One turn moves every row onto another: examples first, then more rows asked:
lazo: [ 1.78  0.15 -0.53  0.39 -0.56 -2.05  0.01  0.15 -1.61  0.35 -0.68 -1.49]
Nakef: [ 0.31  0.63  0.59 -1.16 -1.70 -1.42  1.84  1.92 -0.63 -1.58  2.99  1.37]
lev: [ 1.36  0.70  1.96  0.09  0.31 -3.56  3.09 -1.37 -0.10 -0.97 -0.55 -0.42]
pidid: [-0.15 -0.76  0.43  0.45 -1.29 -1.25  2.44 -1.57  2.83 -0.83 -1.75  1.51]
zera: [ 0.76 -1.34 -0.84  0.78  0.71  1.02  2.64  1.97  1.46 -1.79  2.14  0.58]
redu: [ 0.80 -4.06  0.96 -0.45 -1.35 -1.30 -1.10  0.97 -0.08 -1.36  0.54  0.39]
poguz: [ 0.29 -0.84  1.07 -0.60  0.95 -2.15 -0.73  2.04 -2.08 -2.54 -0.55  0.44]
zete: [ 0.31 -1.20  3.10  0.05 -1.36 -1.28 -0.29  3.11  1.87  1.00  0.16 -0.05]
vun: [ 1.25 -1.47 -0.01 -0.15 -2.39 -0.26  1.80  0.98  3.40 -0.06  2.13  0.38]
tif: [ 1.14  1.84  2.06  0.65  0.63  0.20  0.61 -0.14  2.99 -3.11  0.28  0.33]
bib: [-0.84  0.05  2.09 -0.08 -0.82 -2.64  0.22 -0.73  0.84 -3.56 -1.75  2.15]
Veri: [ 1.84 -0.36  2.02 -0.19 -0.40 -3.58  3.04 -0.74  0.13 -1.40 -1.53 -0.49]
Fusu: [ 1.30  0.80  0.90 -0.02 -1.54 -1.77 -2.28  0.91  3.29 -0.96 -0.56  0.76]
zev: [ 2.78 -0.64 -0.89  0.26  1.41 -2.84  1.80  1.18  3.08 -2.08  0.16  1.52]
roler: [ 0.90  2.55  1.03 -0.02 -0.13 -1.47 -1.82  0.78  1.75 -1.74 -1.13  0.64]
boku: [ 1.06  2.71  1.17  0.36 -0.77 -1.17  3.51  0.91  0.02 -1.37 -0.87  0.07]
rabig: [ 0.45 -2.88  1.54 -0.53 -0.13 -1.54 -1.90  2.25  0.29 -0.02  0.51  0.26]
Bipi: [ 1.22  0.37  1.11 -0.27 -0.49 -1.86 -0.12  1.33 -2.72 -1.71 -1.25 -0.09]
Zana: [ 1.00  0.72  1.15  0.03 -0.64 -1.17  4.59  2.11 -0.05 -1.73  0.12  1.59]
Zeda: [ 1.11  0.47  1.11  0.97  1.51 -3.46 -1.46  0.48  1.98  0.28  0.44  0.93]
vukos: [ 0.80 -1.34  1.90 -1.76 -2.05  0.51  1.19  1.87 -1.22 -2.80 -0.69  0.13]
Vifef: [ 0.73 -0.39 -0.69  0.86 -0.08  0.66  3.10  2.52  1.81 -1.10  1.76  1.51]
vazas: [ 1.60 -2.75  0.69 -0.90  0.34 -1.23  3.65  1.74  1.55 -2.30 -1.52 -0.14]
lamo: [ 2.06 -1.35 -0.36  0.41  0.88  0.91 -1.30  0.16  1.66 -3.15  0.82  0.98]
Muluv: [ 0.54  0.66  1.27 -0.49 -1.12 -1.37 -2.43  0.74  2.75 -1.56 -0.82  1.86]
mip: [ 1.33 -0.20  1.85 -0.52 -2.05 -2.15  4.05 -1.16  0.78 -0.93 -0.68  0.26]
medi: [ 0.26 -2.05  1.12 -1.50 -2.83 -0.34  1.91  2.20 -0.58 -2.09  1.60  0.00]
viri: [ 1.50 -1.53  0.27  0.33 -1.79  0.11 -0.51  2.09  3.80 -0.75  0.75 -0.31]
Ramut: [ 0.76  0.76  0.98 -0.15  0.71 -3.63 -1.00 -1.70  0.31 -0.46 -0.26  0.37]
difim: [ 1.12 -1.89 -0.84  1.34  1.01 -0.73  1.41  2.24  2.62 -0.73  2.14  1.04]

difim goes to roler
tif goes to pidid
And these:
Veri goes to zera
Zeda goes to boku
zete goes to lazo
viri goes to Ramut
bib goes to vazas
Vifef goes to Fusu
redu goes to poguz
rabig goes to Bipi

One turn moves every row onto another: examples first, then more rows asked:
mev: [-0.57  1.36 -1.88  1.67  0.96  0.73 -0.27  0.66 -0.29 -0.98 -0.90 -0.29
  0.22 -0.30 -2.15 -1.49  0.38 -1.17 -1.71 -1.37  0.13  0.23 -0.17 -0.71
  0.20 -3.41  3.11 -1.57  1.39  2.06  0.06 -2.35  0.64]
dil: [ 1.82  2.04  0.00  0.97 -1.77  0.59  1.25  3.58  0.10  0.33  0.58  0.38
  0.09  1.14 -0.16 -0.78  0.43 -2.79  1.82  0.46 -0.85 -0.16  1.42  0.66
 -1.38  1.64  1.86  0.76  0.10 -0.16 -1.79 -1.23 -0.40]
pak: [ 0.08 -0.70  1.74 -0.81  0.31 -0.28  0.82 -0.17  0.79  2.14  1.59 -0.21
  2.29 -1.59  0.92 -0.36  0.14 -1.12 -1.09  1.74  0.49 -3.97  2.46 -2.31
  1.69  0.48  0.52 -1.41 -0.76  0.74  1.48 -1.22  1.14]
vozut: [-1.05  0.83  0.43 -0.65 -0.74  1.13  1.02 -2.23  2.21  0.90  1.75 -0.22
  0.28 -1.58 -1.28 -1.56 -0.05  0.84 -0.43  0.42  0.74  0.96 -0.47 -0.79
  1.25 -2.50 -0.94  1.48  1.62 -2.87 -1.41  1.54  1.76]
Dafi: [ 1.69  2.09  1.52 -0.56 -1.30  1.53  1.10  3.27  0.50 -0.30 -0.10  0.92
 -0.28  0.89  0.15 -0.03  0.71 -1.93  1.36 -0.01 -1.90 -1.89  3.35  1.10
 -0.54  0.26  0.77 -1.43  0.40  0.97 -2.12 -0.38 -1.23]
rabu: [ 0.55 -1.68  1.55  2.66  0.52  1.90 -0.61 -1.31  2.02  0.95 -0.56  0.68
 -1.00  0.28 -0.48 -1.93  1.12 -0.67 -0.62  0.49 -0.10  2.31 -0.09  0.29
  1.08 -2.80 -1.33  1.10  1.49 -0.55 -2.20  1.23  0.02]
Ferar: [ 0.06  1.46 -0.25 -0.18  0.64 -0.01 -0.29  0.93 -1.23  2.68 -1.54  1.97
  1.36 -0.21 -2.27  1.98  2.20 -0.10 -0.76  0.40  0.86  0.28  2.55  1.20
  1.27  0.84 -1.41  1.05  2.64  1.27  2.04  1.24 -0.93]
Madas: [-0.44 -1.66  0.71 -0.47  1.53 -1.24 -0.67 -1.10  1.22  0.85  0.06 -0.15
  1.51 -2.74  0.35  0.20 -0.41 -0.18  0.34  1.28  0.40 -2.48  0.79 -1.84
  1.00 -0.84  2.19 -1.81 -0.64  1.59  0.79 -1.66  2.00]
zofe: [ 0.40  3.10  0.52  1.22 -0.03  2.79  1.65  2.03  0.02  0.03  0.01  0.89
 -0.01 -0.20 -1.48 -2.34 -0.38 -2.45  1.62 -0.42 -0.48 -2.15  1.60  0.93
 -2.00  1.03  1.40  1.14  0.84  1.38 -1.70 -1.31 -0.06]
zal: [-1.25  0.75 -0.81  1.57  0.97 -0.52 -1.08  1.49 -0.77  0.73  0.15 -0.64
 -0.34  0.03 -3.52 -0.15  2.13  0.05 -3.57 -1.79 -0.62  1.36  0.42  0.04
  1.90 -1.92  0.56  0.08  0.29  1.32  1.33 -1.64 -1.24]
gusa: [ 0.11  1.23 -2.18  0.30 -1.24  0.09  0.81  2.25 -0.54 -1.11  1.22 -0.37
 -0.04  0.48 -2.34 -0.44  1.35 -0.77 -1.01 -0.89 -2.37  0.16  0.74 -0.99
  1.70 -2.57  1.01 -2.41  1.85  2.46 -0.30 -1.45 -1.11]
ruv: [-1.04  2.18  0.87 -1.91 -0.96  0.04  0.58 -2.18  1.84  0.74  0.21  0.06
  0.82  0.35 -1.54 -2.17 -1.17  0.14 -1.44  0.10  1.03  0.76 -1.14  0.00
  0.18 -0.42 -1.52  1.55  1.17 -1.27  1.58  2.31  3.20]
pufod: [ 0.37 -1.65 -0.72 -0.54 -0.23 -1.39  1.26 -1.45  0.47  1.94  1.43 -0.36
  0.47  0.24  0.84  0.41 -0.20 -0.31 -1.04  1.32  0.79 -2.18  1.86 -1.51
  0.78 -0.45  1.32 -3.05 -0.65  2.36  0.61 -2.18  1.90]
pegek: [ 1.46  3.37  2.65  0.65 -0.82  1.34  0.12  1.26 -2.13  1.10  0.14  0.25
  0.53  0.10 -2.08 -1.14 -0.47 -1.34 -0.48  0.41 -1.65 -1.60  2.48  0.08
 -0.09  0.51  0.82  1.48 -2.13 -0.04 -1.93 -0.36 -1.05]
gusup: [ 0.43  0.59 -0.34 -0.10  0.98  0.15  0.23  0.82  1.88  1.13 -1.58  1.80
  1.35 -1.35 -0.84  0.80  1.87 -1.14  2.36  0.75  0.19 -0.60  1.81 -0.07
  0.24  2.59 -0.93  1.29  2.68  2.56  2.29 -0.25  1.52]
kotu: [-0.77  2.29  2.05 -1.11 -1.23  1.04  0.62 -1.71  2.99  0.98  1.16 -0.49
 -0.21  0.60 -0.57 -2.21 -1.09 -0.89 -1.80  1.05  0.81  0.88 -0.94  0.57
 -1.63 -2.28 -0.70  0.57  0.86  0.29  2.69  1.81  1.81]
lete: [ 0.18  1.18  1.83 -1.92 -1.44  0.03  1.00 -0.96  1.47  1.01  0.26  0.19
  0.91  1.03 -2.94 -1.85 -1.30  0.34 -1.70 -0.17  1.54  0.61 -0.49 -0.26
  0.16 -0.76 -0.35  1.92  1.42  0.63  2.34  2.63  3.11]
Zivas: [-0.53 -0.35 -0.36 -0.74  0.51 -0.81 -0.39  0.57  0.03  0.15  3.03 -0.47
  1.00 -0.05  0.62  0.55 -1.36 -0.14 -1.37  1.32 -0.96 -2.43  0.95 -2.42
  1.92  0.76  1.09 -2.91 -0.50  2.46  0.29 -0.75  1.13]
koget: [-1.48 -0.65  0.77 -1.69  0.04 -1.26  1.10 -0.18 -0.24  2.33  1.73 -1.13
  1.80 -2.15  1.30 -0.03 -0.50  1.38  0.09  1.36 -0.38 -2.14  2.43 -1.86
  1.05  0.12  0.40 -1.65 -0.51  1.57  1.05 -0.61 -0.64]
zan: [-0.58  0.37  3.31 -0.02  1.82 -0.39 -0.62 -1.02 -0.48  3.06  1.97 -1.56
  0.85 -1.07  0.31  0.66 -0.03 -0.19 -1.56  1.86  0.27 -2.27  2.95 -0.90
  1.54 -0.38  0.57 -0.66 -1.27  0.95  0.08 -0.68  0.68]
fanuk: [-0.31 -0.20  1.36 -0.15 -1.44  1.63  0.84 -0.78  1.94  1.33  2.68 -0.27
  0.93 -1.59 -1.34 -1.22 -0.52  0.78 -0.10  0.72  1.58  1.23  0.18 -0.75
  2.19 -2.41  0.79  2.14  1.81 -1.63 -1.20  1.97  1.32]
Lur: [-0.25  2.68  1.48  1.22 -0.44  1.57  0.92  3.63 -0.95  0.05  0.02  1.65
 -0.64  0.35 -0.17 -1.37 -0.02 -1.27 -0.79 -0.01 -0.46 -1.27  1.86 -0.33
 -2.14  0.56  0.38 -0.80 -1.49 -0.43 -1.74 -1.40 -1.86]
bezor: [-1.17  1.86 -0.54  1.15 -0.34 -0.59 -0.50  1.80 -0.01 -0.18 -0.38 -1.38
  0.06 -0.65 -0.23 -0.50  2.02 -0.29 -2.06 -0.24 -0.80  2.15  0.96 -1.36
  1.35 -3.61  1.27 -2.21  1.02  1.48  1.25 -2.23 -1.49]
tete: [-0.44 -1.37  0.57 -0.60 -0.14  1.45  0.39 -2.60  1.24  1.50 -1.51  0.98
  0.38  0.96  0.41 -2.52 -1.01  0.10 -0.80  0.07 -0.52  0.63 -0.85  1.88
 -1.83 -2.37 -1.16  0.12  0.22  0.48  0.77  2.77 -0.12]
Ras: [ 1.77  1.90  1.10  1.02 -0.12  1.54  0.86  2.50 -0.70  0.31 -0.31 -0.54
  0.74  0.54 -0.28 -2.19 -0.70 -2.48 -0.39 -0.07 -1.34 -2.60  1.95 -0.85
 -1.20  0.22  1.86  0.66 -0.27 -0.29 -1.95 -1.12 -2.37]
Puf: [ 0.47  0.89 -2.46  0.89 -1.07 -0.94  1.35  1.44  0.54 -0.27  1.11 -2.01
 -1.06  1.09 -1.65 -1.14  0.97 -1.09 -1.55 -1.44 -0.16  0.86  1.12 -0.32
  0.02 -2.03  3.15 -1.44  1.08  1.92  0.30 -2.37 -0.28]
sol: [-0.73  0.29  1.68 -0.85  0.61  0.37  0.09 -1.97  1.90  0.89 -1.98  0.65
 -0.67  1.54 -0.36 -2.94 -0.84 -0.52 -1.33 -0.99 -0.09  0.29 -1.06  1.70
 -1.42 -0.26 -2.07  1.28 -0.16 -1.20 -0.21  2.01  1.58]
Linaz: [-0.21 -0.21  0.91  1.05  0.85  1.50  0.16 -2.16  2.24  0.62 -1.23  0.09
 -0.98  0.37 -0.23 -2.06  0.99 -0.05 -0.50 -0.55 -0.63  1.85 -0.01  0.37
  0.11 -2.71 -1.82  1.23  1.12 -2.14 -2.38  1.29  0.82]
zopi: [ 1.22 -0.58 -1.49  0.14 -0.61 -0.42  0.70  1.38  0.35  2.13 -1.06  2.82
  1.53  1.14  0.45  1.95  1.77 -1.58  1.20  1.69  0.48  0.09  1.39 -0.13
  0.39  2.45 -1.14 -0.62  1.64  1.61  1.25 -0.68  1.62]
Sunuk: [ 0.62  1.25 -0.71  0.05  0.46  0.40  0.66  2.60 -0.13  1.73 -2.13  1.95
  2.07  0.93 -0.48  0.34  2.10 -2.42 -0.32  0.27  0.07 -0.69  1.47 -0.08
  0.59  1.54 -1.42  1.02  3.19  1.74  3.17  0.31 -0.44]
susem: [ 0.53 -1.19  2.98  0.23  0.28  0.32  0.12 -1.20  1.41  1.14 -1.57  1.33
 -1.19  2.01 -1.58 -3.05 -1.06 -1.00 -1.65 -0.35  0.05 -0.36 -1.02  1.23
 -1.66 -0.46 -1.81  0.88 -0.42  0.71 -0.09  1.85  1.02]
vubar: [-0.76  0.63  0.67 -0.15 -0.83  1.98  1.18  0.35  3.62  0.43  2.57  0.93
 -0.30 -1.16 -2.04 -0.69  0.20  0.88 -0.94  0.42  0.62  1.56 -0.89 -1.20
 -0.85 -1.76 -0.75  2.10  0.55 -2.35  0.46  1.46  1.49]
sidar: [ 1.02 -1.15  0.43  1.10  0.32  2.81  0.52 -1.56  1.88  0.59 -0.54  1.10
  0.61 -0.01 -0.13 -1.14  0.28  0.99  0.18  0.45 -1.66  2.33  0.15 -1.51
 -0.62 -2.03 -1.08  1.74 -0.33 -1.24 -1.39  2.37  1.54]
vam: [ 0.38  0.03 -2.37  1.50  0.41  0.00 -0.19  1.15  0.79 -0.25 -0.38 -1.07
  0.77 -0.52 -2.18 -0.85  1.97 -0.30 -3.33 -1.35 -0.01  0.34  1.45 -2.13
  1.90 -2.51  1.61 -1.41  1.78  1.25  1.41 -2.06 -1.20]
madot: [ 0.21  2.08 -0.70 -0.02  0.54  0.58  1.07  1.72 -0.72  1.36 -1.52  1.89
  1.40  0.91 -0.47  0.74  1.40  0.54 -0.26  0.54 -0.23  0.62  2.95 -1.53
 -0.42  2.72 -2.35  0.11  1.82  2.50  2.35  0.54  0.39]
Bir: [ 0.32  0.36 -0.55 -0.86  0.80 -0.11 -0.80  2.65  1.42  0.46 -0.67  1.88
  0.81  1.17  0.73  2.24  1.18 -0.73 -0.52  0.38  0.38 -0.36  2.41  0.39
  0.89  2.76 -0.62 -1.59  2.03  2.43  2.01  0.64  0.54]

dil goes to zopi
Lur goes to madot
vubar goes to sidar
And these:
Linaz goes to sol
pegek goes to Ferar
lete goes to fanuk
gusup goes to Madas
vam goes to Ras
Dafi goes to Bir

